One hidden turn or mirror swaps the rows below in pairs. Which row is each named row swapped with?
The rows were stretched afterwards, more along some directions than others.
Lides: [-21 -40  15 -17   1  29   2 -25   9  12   8  34  -8  13   5   1  14 -13
 -11  16  -2  -2  25  -9  11  16  21   2]
Pem: [ 32   2 -13   1  15   5 -23  -3   1  -8  -8   0  -1   5 -11  17   7  -9
  -7  -3 -10  -8   5   8  -8  -1  11  -3]
rilid: [ -3 -42  -1 -11  -6  16  -3  -9  -5  16  18   2 -55  -7 -15   2   1  -1
  -4   7  -9   0  14  10  12  25  26  10]
Maf: [ 14  -6  -4 -19   3 -18  10  -4 -19  10  19  -3  -6   7  -6  -1   1   2
  12   1 -22  -2  10   4 -17  37  -5  13]
zotaf: [ -8 -35   8  -7   0  36   5   3 -21 -18  -9  22   7  24   8 -12  -3  14
 -15 -17   3  -8  10   3   1 -15  10  -7]
bezer: [  2 -18  -9   8   6  -6   0  19  -8   5  -9 -12   5   3 -20   0  -8   6
  28   4  28 -23  -9  14   6 -21  15   6]
meke: [-10 -17   8 -10   0  25  -2  -9 -11  -3  -7  15 -11  15 -14  -9  -5  -2
  14  -8   2 -39  11  37  15 -15  26  18]
muka: [-18 -23  19 -40   2  33   5 -12 -15  -3 -12  23   0  16  -1 -12  -7  -7
  -9   9   2  -6  24   8   6 -19  -2   1]
lurem: [-15 -24  13   2 -13  19 -16 -17  19  -6  -1  14 -23   2  -5   9   7  -6
 -16  -1  13 -24   3 -15   4 -12  16   3]
fug: [ -9 -12  -9 -18  16  -2  -7   4  -1   7  39  -3 -22  -5   2  -2   1  -7
  -5   4 -14 -10  -4   9   9  14  20  -4]
Vunu: [  9 -26 -28   8  -5  -2 -10   1   3  22   3  -6 -30 -19  -4  11  10  12
   3   9  14  -1   1 -14  -1  14  -4   4]
Kudan: [-12 -41 -22 -22   8   1 -13   7   0   5  17  -6 -23   4 -26   4   3  -1
  32   3  20 -19 -10  19  19  -4  20   4]
navu: [ -7  -9  11  -2  12   0  14   1  -3   1  21 -15   2  14   3   2  -9 -15
   3   5   3  -8  13  -7   1  13  10  11]
Zutet: [ 11 -37   6  -5   1  11 -23  -8 -13  -9   9   5 -51  -4 -31 -10 -17  16
  12 -20   5 -24  13  19  12   3  20  14]
zadep: [ -1  -3  33 -13   4   1  13   3 -24 -10   2  21  10  10   2  -9  -3 -10
   4 -16 -18 -15  27  14  -5   8   7  15]
kuza: [ -8   8  21   1  -9  11   8  -3 -14  -5 -16  -8  -3  10 -14   8  -4  -4
  25  -6  17 -31  15  19  11 -12   6  20]
nagon: [-15 -13  28   7  -9  -1  20 -13  -1  10  -8  -3  -5   2  12  -2  -5  10
  10   0  12  -9  24 -15   7  15  -8   9]
gebas: [  5  -2  16  -6 -12  -2   7 -15 -12   9 -10  24  10  -5  18   4  -1  -8
 -10  18 -19  14  15  -6 -18   1 -14   4]
romud: [ -3 -30  -1 -13   1  30   2  -9 -17  14 -24   7 -17   8  -6   4  -8   9
  13  -5  16 -12  21  26  19  -6  16   2]
rigi: [ -7 -28  -5 -21  12 -13  -3  -4  15  28  25 -17   3  -6  18   8  -5   8
   0  13   0   0   6  -7  -4  24  10  26]
sirug: [  6  -9 -15  -2   8 -23 -21  21   2   6  22 -10  -5 -23  -3   0  -8   5
  25   2  -1 -24   1  10   2  -7   5  11]
mezo: [-16 -28 -11 -25  13  16  -4   1   0  27  19 -22 -34   9 -10   4  -4  14
  18   0  24 -32  -5  15   8  -9  21   8]
tusot: [ -3 -30   6 -11   8  25   1   4 -14  -5   2   5 -15  -4   4   8   7  -7
  -2  14  -7  11  26   2   7  -4  16 -24]
poda: [  3 -23 -17  -8 -11  16   6   3 -36  -5  -3  13 -15   0 -10  -4   2  -1
  15   6 -11  -1  17  21  10   6   4   0]
lebe: [-11 -32  -7 -13  -1   9 -19   1  29  16   5 -20 -18 -16 -17   3  -7  23
  13  13  39 -22   5  -1  13  -2  -2  15]
Tibul: [ -1  -4   1  -1   8   3   2   2 -10   4   0 -16  -3 -15  10  -3  -8  24
  17  -8   8   2   8 -10 -13   3   3  -4]
zinu: [-10  -9  21 -14  -7  36  16 -20 -11  -5  -1   4 -36  23 -10  -9 -18   6
   0   3  -8  -3   9  17  11  -8  28   6]
sas: [-36 -27  29  -8 -18  13  -2 -15  10  13  -4  12 -28  -6  -8  -3   7  -5
  19  31  25 -20  17   2  31  -1  19  13]
Favi: [ 18 -12 -16 -10   6   2  -4  -1 -20   8  15   9 -10   4   3   9   5  -2
  -7   5 -19   7   8  -5  -2  10   4 -13]
runoz: [ -9 -17 -15   3  22  19  -9  -5  22  22   2 -20  -8  -4   4   2 -12  18
   4 -16  24 -15  17  -5  -7   4  11  -5]
deve: [ 24  -5 -10  -3  -7  -8  -5 -11 -17  -7   2  14 -14   5 -23   2  14 -24
   4   0 -19  -3   0  22   4  10  10  15]
nafi: [-11 -12  18  -9 -11  20 -11 -17  10 -15  11  22 -29  -8  -3   4   5  -8
  -7   0 -22 -17  15   9  13  12  17  -5]
Meli: [  5   7   0   6 -14 -36 -11  -1  22  -3  10  -5   0 -26 -15  -5   5   4
  13   7   0 -16  -5   2  -3   9 -23   4]
zuk: [-11 -28  15 -12   6  23  -2 -21   5 -12   0   9 -31   5  10   3  -1 -12
 -14   9   1 -11  28   2  16  -5  18 -18]
muden: [  1 -20  -1   7 -15   9 -12  -8  27  10   5  12 -11   7 -16  19  15  -6
 -10   1  19 -10 -15 -22 -14  13 -11  30]
zes: [-18 -22   9 -10 -12  19   5  -4 -13   7  -9  12 -19  24 -16   1  -2  -2
  31  -2  11 -33   9  31  11 -14  16  12]
fifaf: [-11 -14  -2  -2   2   2  -5   8   5  10   0 -14 -18  -6 -20  14   9   7
  19  10  27   4  -2 -10  17   4   4   2]
duli: [ 21  -2  -4   0  11  -8 -16   9 -21  -6  -1  16   1  -7  -4  10  -4  12
   9 -26 -15  -4   1   0 -23 -10  10  -6]
vavaz: [-33 -20  28 -26   9  23  11  -8 -23  -7  13  27   6  12  18  -7 -11 -10
  -8  -2 -34  -8  28  14   2   5  20 -25]
gesop: [-38   0  18   2  -8  21  16 -18  -9   7   5  -8 -20  10  18   2  -6  -4
  26  10   0 -12  19  10  31  -5  32  -1]
zinup: [-17  -6  -5  11   1  -4   4  27  -1  -1   8 -24  -6  -1  -6  -8  11   5
  21   9  29  -9 -15   0  29   0  -1   7]
mol: [-29 -14   3   6  -5  32   9 -16   4   9   5   0 -23   7  16   3   4  -2
   1  13  -5   7  13   9  17  11  24 -20]
Movaz: [  0  -8 -13  -6   0 -15  -5 -19  17  37  13 -28 -45  -2 -11  19   9   0
  25  12  17 -19   0   5  21  13  22  29]
rogo: [ 29   6  -1  -4  11  -5 -10 -12  17   6  10  -2 -18   3 -16  11  -1  -2
  -6   9 -13  -4   2   3 -21   6   0  -6]
Nuda: [-19 -29   3  -8  -1   7  -8 -22  37  26   9 -11 -16   5 -12   5   7   4
   0  19  38 -25   0 -18  13  10  -3  34]
noves: [  0 -44 -11 -15   1  22 -13 -24  15  10   0  20  -5   8   6   8   2   5
 -24  -1   7   4   8 -22  -5  16   1  -1]
Nav: [ -7  -3  15  -9  13   8   3 -22  -2  30   2  -4  -9   0   0   1  -3  16
  27  -9  16 -19  22  10   1  15   9  23]
Kufe: [-19 -32  13 -16  -7  26  -9 -23  -3  11 -19 -11 -40   6  -7  -8 -19  16
   9   9  27 -13  13   1  27 -21  26  18]
zuf: [-28 -12  23   1 -16  21  20  -8  -2  -5  12   4 -24  13  13   5   6   1
  -6  -3  -9  -9  11   6  28   0  23   5]
nozo: [ 13 -27 -15  -6   0   9   6  18 -15   0   4   4  16   4 -24  -3  -2 -12
   0   3   7  -4  -1   7 -13   5  -7  16]
Keb: [ 25 -10 -23  11  16 -16  -4  26  -1  17   0 -14  -2  -4 -16  27  16   2
  16 -14  29  -7 -24  -2  -8   3   0  23]
Tikek: [-21 -40   2 -14   6  16  -1   2 -11   2   5  -3 -15   8   1 -15   4   0
  -2  10   4   2   2  25  24   5  22  -6]
diz: [-23 -14  13 -12  14  40  12  -1  -1  11   5  10 -23  17  -2  -2   1  -9
   4  -7  13 -28   9  18  17 -16  30   3]
folis: [-21  -5  22   1   7  -1   9  -1  10  24   4  -9   4 -17  11   6  -8   8
  -5   2  11   0   9 -20  -8  21  -7   8]
nas: [-35 -22  15 -17   8   1 -11 -17  39  22  34 -23 -37  -6  -3  -1   0  11
  13   2  22 -25  13 -13  16  28  17  14]
bivo: [ -5  -2  -3 -15  18  -9   2  -6  19  21  19 -12  14   0 -14  -8 -10  -2
  26   4  23 -26  12  -1 -12  11 -18  17]
Fasar: [ 10  -5  -4  -4   2 -13   0  10  12   3   9 -10 -17   6 -15  15  11   4
  13   5  12 -22  -4  -9  11  25   8  22]
zazun: [ 21  21   7  20  -6 -20 -10   0   2   1 -10  13   8 -20   2  15  18 -22
  -3  15  -8   1  -2  -7 -11  -2 -13  -2]
nofe: [  1   7  20  13   7  11   5 -12 -11  -1  11  15   9  13  16  12   7  -1
   2 -19 -11 -10  16  -4 -14  18  13  12]
Faz: [ -6   7   7   6   3  11   8  -7   5  -9 -11 -15 -18  -9   4   0 -11   4
  13  -7  15 -20  14  11  13   3  15   6]
dizov: [ 13  -5 -20   5  -5  -2  -1  10 -20  14  -4 -11 -17 -19 -17  -5 -10  10
  24   4   7  -2   4  14  12   5   6   3]
Kugen: [  2 -11  -2 -11  10  16 -17   2   5  -1  16  -8 -21   6 -20  19   6   1
   0   2  15 -17 -22   6   7 -13  18  17]
roze: [ -1   2  -7  -1  13 -24  17  21 -17  19  13 -24   6 -11  -5 -10 -11  -2
  27   8   8  -9   6  17   9  15   0  13]
tufog: [ -4  10   9  -9  10  -2 -11   8  -2   0   8 -15 -34 -10 -15  -2  -7  -7
  19   3   6 -36  -7  30  14 -12  27   6]

rogo is swapped with zinu
Kudan is swapped with Keb
Fasar is swapped with Zutet
Kufe is swapped with Pem
roze is swapped with fug
muka is swapped with runoz

